Each named turn below is shown by a few rows before and after it. Which turns, in which order, take the first row of each later pair to the second? The first pair is answered.
turn K:
[  7  20  -7  44  34  17  47  27 -15  -4  37  -4  23   6  15  42   3  -9
   1  -4 -16  17 -10] -> [  6  19 -12  44  37  12  58  23  -1   2  35   0  15   9  13  38   2   4
   3  -2 -15   8 -15]
[ 29 -17 -28  -8   4 -10  12 -10  -3 -31  -5 -25 -35   3  -9  28  -9  -9
 -10  38  20 -20 -28] -> [ 29 -17 -24  -8  10  -4   9  -3 -10 -35 -12 -28 -45  -6  -4  18  -4   0
 -12  42  15 -16 -30]
[ -9  17 -16 -15  49  10  43  11  41 -38   1   0  -1  -6   9  33 -19   1
 -20  25  11  -9  -3] -> [-14  15  -9 -10  59  26  27  24  19 -53  -6 -10  -4 -14  13  26 -12  -1
 -22  26   3   7   2]
[  7   8   9  16  35   0 -11  38 -11 -13   4  25  32   2   1 -11   1  20
   2  11 -12  13  21] -> [18 12  7 15 24 -6 -7 25 -6 -5 20 28 50 12 -4  7 -8 -3  7  6  2  7 25]
turn X:
[-25 -29 -29 -67 -24 -24  -8 -72  58  25  -1  21 -26 -22 -15 -66 -31   2
 -11  37   4 -31   3] -> [-19 -27 -19 -63 -34 -22 -25 -69  52  28  -4  45  -1 -22  -8 -82 -27  -1
 -17  22 -10 -18   5]
[  9   1 -38  39   4 -12  32  27 -36   6  71 -29  31  50  -9  87 -40 -24
  26  -8   5 -13 -10] -> [ -3 -15 -42  19  11 -17  21  14 -43  -8  61 -69 -17  30 -21  78 -41 -25
  30  12  20 -23  -4]
[-13   3  27  -9 -25 -10 -45  -9 -15   8  -4  17  23 -19   6 -18   1 -38
   0 -32  17   9  17] -> [ -3  11  28   4 -19  -8 -24  -4  -5  17   8  33  48  -2  11  -1   2 -35
   1 -37  11   8   9]
[ 42  35  20  18  14 -43  45 -29  21  16  -2  30 -24  14  25  24  -9  44
  24  -6  21  -2 -30] -> [ 31  26  15   4  16 -45  36 -33  17   6 -10   3 -57   1  19  19 -12  45
  27   9  31  -5 -27]
turn T:
[ -8 -23  -4 -36 -15  -6  -2  -2  11  -6  -9 -39 -47 -30 -16 -18 -18  15
   7  16   7 -24   5] -> [ -4 -22  -7 -38  -7   1   9   1  19  -5  -9 -36 -51 -26 -16 -19 -17  26
   4  26  -1 -22   0]
[ -8  -5 -12 -25   4  -6  -6 -23   9   8 -21  15 -39  -4 -13 -35  -3   6
  13   8  20 -23  11] -> [-11  -4 -14 -20   6 -11   4 -23   7   7 -15   2 -46  -1 -16 -19  -6   4
  18  10  27 -27  13]
[  6   7  22 -32 -36 -18 -47 -20 -10  -5   7 -22  -6   2  -3 -49 -10  14
 -13   9   8   1  11] -> [ -5  18   5  -4 -10 -30   3 -20  -6 -14  28 -58 -26  16  -9   6 -17  18
   6  19  35 -19  -2]
Now pairs of rows:
Between the rows of a pair lie 2 to 4 turns.
[  7  16  24  -3  22  55 -23  21 -47 -21 -30  29  51  -4  35 -51  39  -4
 -16   2 -30  25   7] -> [ 11  38  13  42  29  32  41  16 -32 -11  13  16  80  27  32  26  30 -15
   6 -14   0   0  -7]	X then T then X then T
[ 13  -8   1 -24  21  32 -21  29 -15  -7 -14  24 -12 -15   4 -48   6   8
 -29  17 -31  42   8] -> [ 34  11 -25   3  27  12  48  13  13  13  38   7  15  24 -10  35 -14 -22
 -16  25   1  16   2]	X then K then X then X
[ 25  20   4 -41 -20  28 -33  21  -7  35  -9  40  24   4  15 -46  18 -33
 -35  15 -37  51  18] -> [ 24  46 -15   9   1   0  54  25  12  44  40  11  34  43  11  56   9 -36
  -8  10  -6  15  -5]	X then T then X then T
[  3  48  -3 -18  15  -6  11 -24  21 -27  15 -12   0   0  -8  -1  -5   2
  18   1   6 -51  -5] -> [-10  42   8 -20  27  10 -15  -9   1 -40  -5  -9 -13 -13   3 -30   6  18
  13   0  -8 -35  -3]	K then X
[-26  -9  12   8  47  17   8   2  21 -34   3 -24 -48   5  13  18  -8  20
  24  53  29  23  36] -> [ -5   4  36  23  20  33 -24  14   9 -16   3  50  37  24  37  -6   1  17
   3   8  -5  50  44]	X then X then X then X
[ 48  18 -15  17  32  40  19  47 -13  -7  -4 -15 -19  14   0  18  24 -13
 -10  21 -50  42 -29] -> [ 58  16 -29   6  16  26  17  21 -11  -6  11 -43 -28   9 -20  42   7 -53
  -7  30 -20  29 -15]	X then K then X
[-32  15  30  17 -11  10 -26  19   8  -6 -23  55   3 -31  -5 -16  23  24
  11 -38  25  -3   5] -> [-18  18  20  14 -28  -5 -11  -1  22   8  -4  59  24 -19 -15   4  12  -1
  12 -44  39 -17  13]	K then K
[ 24  -4  -3  18 -15 -32  13  21  45  36 -19 -10  17  14  18 -17  -5  39
   7 -36 -19 -17 -28] -> [ 11 -12  11  18 -22 -27 -29  25  12  20 -37 -17   9  -6  27 -41   5  34
   6 -46 -22  -2 -17]	T then K
[ -6 -25 -29   9 -19   6  18 -26  31  14  17 -28  18 -23 -52  33 -26  15
 -13  16  21 -30  -1] -> [-28 -36 -12   1  -7  27 -15  -4   6  -7 -22 -27 -13 -47 -39 -22  -7  56
 -20  17  -5 -12  -2]	K then X
[-39   3   2   0  78  -2  28 -20  -4 -33  -2 -75 -87 -26   0   4  -2  27
  22  37  36   5 -30] -> [ -7  -4  26 -32  52  33 -30  -3   0 -13 -38  30 -22 -26  22 -98  11  50
 -23  27 -37  48 -26]	T then X
[-59 -38  30   5 -14 -22 -51  -8 -52 -33 -31 -51 -51 -60   7 -24  15  -3
  29 -32  25 -17  16] -> [-13 -10  36  38 -58 -42 -16 -16  -9  24  11  52  77   2  17  -2   3 -16
  16 -85   3 -29  10]	X then X then K
[-51 -11   5   3  14  -7 -19   2 -13 -21 -18 -43 -48 -31   5 -10  13  38
  11   0   5 -22  -8] -> [-41 -12  13  -5  11   5 -36  14 -12 -16 -30  -8 -29 -30  17 -43  22  49
  -2  -3 -24  -5  -9]	T then X
[ 24   4  20   2 -31   8 -49   2 -19   3 -10  40  58   7   2 -34  -3 -23
 -19 -24 -29  31  20] -> [ 29  21  -5  32   8  -3  48  11  17  17  28  27  56  43  -5  45 -15  -6
  -5  -2 -16   3 -10]	X then X
[ 24 -19   0 -13  -3 -13  39 -12  60  13   9  15  18  13  15   3  -8  20
 -18   7 -22  -5  16] -> [  9 -29  13 -23  -7  -6   1  -4  44   0 -18  16   1 -12  22 -42   3  34
 -21   3 -31   7  21]	X then T then X then K
[-23  22  12   1 -23 -21 -31  20 -12  -7 -36   5 -16 -13  13 -46  -3  -6
  -3 -28  11  14 -17] -> [  0  34   7  13 -39 -30 -15   9  -7   8  -9  19  28   8   9 -12 -10 -39
  -3 -42  18   9 -13]	K then X
[ 14  -7  13  -2  39 -10  29   6  21  28 -19  45   3  12   0 -37   3  20
  -8  -9 -24  28   0] -> [  4  -4  20  17  15 -22 -18 -11 -35  -4  -7  -9  11  -6  -5   0   5 -49
  11 -40  17  39  30]	K then T
[-18  -4   7  13 -30 -42 -12 -39   4   7  -8 -16 -17 -13 -29  14 -29 -19
  32  -5  11 -31  13] -> [-17   0  30  20 -30 -19 -49 -21 -23   5 -24  19  15 -18  -6 -20  -9  -8
  19 -26 -22  -2  16]	K then X then K then X
[ 18  33   1  35  13 -15  10  34 -53 -15 -13  -8  18  31  19  22 -13  17
 -14   0  -9  40   0] -> [ 11  21 -19  15   7 -37  25   5 -32 -13  -7 -50 -28  19  -5  38 -30   7
  -1  23  28  11   5]	K then X then X
[ -1  40 -16  36  12   8  65  -4   8  19  16 -12  28  32 -22  78   4  21
  19  -7 -11  -5 -49] -> [-35  24  -7  21  44  28  39  15 -15 -10 -21 -41 -39  -2 -16  36  17  58
  19  13 -21   8 -52]	K then X
[-35  -2 -45   9 -12   9  -7  17   5  12  12 -48  -4  23   6  42 -51 -16
  36 -32  13 -36  -9] -> [-46 -11 -43  -3 -13  10 -17  19   8  10  -3 -54 -33  10   4  19 -50   2
  36 -30  13 -41 -12]	X then K
[ 39 -12 -18 -63 -12  -6 -30 -25  83  47   3  64 -30  20  -9 -33   4  15
  18  17 -40  10  22] -> [ 45   6  -7 -28  19  21 -13  14  60  36  12  86  10  41  15 -12  19  31
  13  11 -68  40   8]	K then X then X
[-25   2  13  11  -3  12 -52   4 -47 -39 -20 -49 -36 -58  23  -6  23  -5
  15  -4   1  24  12] -> [ 20  28   8  36 -42 -18   0 -16   8  20  26  33  73   2  23  32   5 -25
  10 -45   1  -5   1]	X then X then K
[ -1  18  11  39  51  28  31  51 -28 -21  -5   8   9  15  24  14  19  29
  -6  11 -28  34 -13] -> [-14  10   1  25  60  25  30  46 -28 -33 -12 -25 -33  -2  15  15  18  30
   1  31 -13  21  -8]	X then X
[-26   9  42   6 -18  10 -51   0   8  21  -4  24  27  20  18 -32 -21 -28
 -32 -14 -28  29   3] -> [-27  26  26  42   8   1  18   5  23  28  27   6  27  48  18  33 -25 -25
 -18 -11 -15   7 -18]	X then T then T
[-15   7   5  -4   3   3 -14  -5 -24 -10   1 -25 -28 -14  -2   2   4  17
  23   8  19   2  15] -> [  5  20  11  10 -20  -3  -5 -11  -5  17  14  22  29  12   5   6   1  15
  20 -22   8  -2  10]	X then X then X then K
[  1  -6 -22  24  29  45   2  -8 -33 -16  -5  -4  -8  19  12   2  11  -5
  -1  21 -15  -9  39] -> [ -6 -14 -26  13  26  36   5 -14 -23 -13 -10 -11 -32   8   5  -3   5   5
   2  28  -7 -21  37]	K then K then X then K
[-29  16  18  37  26 -23  19  18   5  27  16  25   1  13 -21  24  14  31
  15  -4  -3 -21  -7] -> [-31   5  19  17  49   6  -2  31 -22   1  -2  -6 -34  -9 -23   8  22  24
   3  31 -12   6   8]	X then X then K then T
[-28  -5   8   2  -6   5 -16  23 -26 -30 -37 -37 -19 -22   5  11   5  22
  17  -2  14   8   4] -> [  2  10   6  10 -41  -9  -8   5  -8  -3 -13   1  54   8   6  33  -5 -11
  13 -31  19   2  13]	X then X then K
[ 33 -14   6 -85 -28  30 -32  -9 -17  -6 -33   8 -17 -21 -22 -18  -4 -15
  -5  32  -2   6   9] -> [ 56   9  15 -56 -33  34  -8   6  -7  17 -16  58  50  14  -8  -2  -1 -11
  -8   5 -25  14  -2]	X then X
[ 35   9 -14 -29  15  20  31  13  27  12   9  31  30  15   1  -4  -6   1
 -16  38 -30  20  -8] -> [ 17  -3 -17 -38  34  30  16  21   5 -10  -1 -13 -16  -3  -4  -2  -2  -1
 -14  58 -23  31  -5]	X then X then K
[ 24  -2  15 -28 -33 -10 -43 -12 -19  18 -57  61  39  16  14 -34  24   1
  -9 -49 -12  41   4] -> [ 21  16  -7   5  14 -20  57  11  24  33 -25  61  28  53  14  22  18  48
   5 -30 -11  11 -36]	X then K then X
[  3  28 -13  -8 -56 -26 -42   4  12  70  12  71  18   8 -35 -25 -31 -10
   9 -41  11 -15  -5] -> [  0  37 -31   8 -30 -36  12   4  32  72  36  46  -4  20 -42  20 -41   0
  20 -20  26 -36 -21]	X then X
[ 51 -17   5 -39 -21  11 -23 -34  -1  12 -17  20   8   4  -5 -32 -22 -30
 -35  22  -6  22  17] -> [ 63   1  -2 -14  -9   8  20 -23  14  24   5  36  35  32  -1   2 -23 -23
 -32  16 -10  19   5]	X then X
[ -5  22 -14  43  16   1  17  -3  36  13 -31  23  44  35  -3 -21  13   9
   2 -23   6 -15   9] -> [  1  12 -15  25  10   7   2  -9  39  16 -43  30  38  26  -6 -44  12  12
  -7 -18   3 -12  15]	X then T
[ -2   0  -6 -17  19  33  -1   2  -3 -31 -22 -54 -55 -20 -30 -12 -12  -3
   3  27   1  13   1] -> [  8   2   6 -24   0  44 -32   7 -15 -24 -34 -15 -21 -21 -20 -48  -6  -3
 -13  12 -23  35   4]	T then X
[ 10   1  -2  -5   0  11  13  17  -9 -19 -29 -15 -67  -4 -37 -30 -37 -10
   4  34  -4   8  -7] -> [ 20   4  13  -3 -24  19 -18  23 -21 -14 -34  26 -18   0 -22 -56 -31 -13
 -10   7 -25  28   0]	X then X
[ 15  -5   0 -13 -12  14 -16  -6   7  10  -8  15  16  -4  -3  -5   2 -19
 -13   6 -10  16   9] -> [  5  -3   1  -3  12  25   3  15   3   4  -9  11   5  -3   4  -1  10   1
 -13  18 -23  21  -3]	X then X then K then K
[ -2 -20  14 -26   0 -16  -7 -10   7 -20 -10 -10 -24 -21   1   3   4   2
 -10   8   5   1  16] -> [  4 -19  20 -21  -3 -10 -19  -6  -7 -25  -8  -9 -10 -20   6   2   6 -10
 -13   3   1  12  23]	T then K then X
[ 36   3  -6  -5 -12  23   9  13   5  25  12  49  47  17   9  -9   5   6
 -15   7 -32  16  -2] -> [-31 -11  10  10 -32 -18 -38  -9 -31  -1 -15 -12 -14 -25  10 -23  10  21
  24 -35  19 -14   2]	T then K then K then T
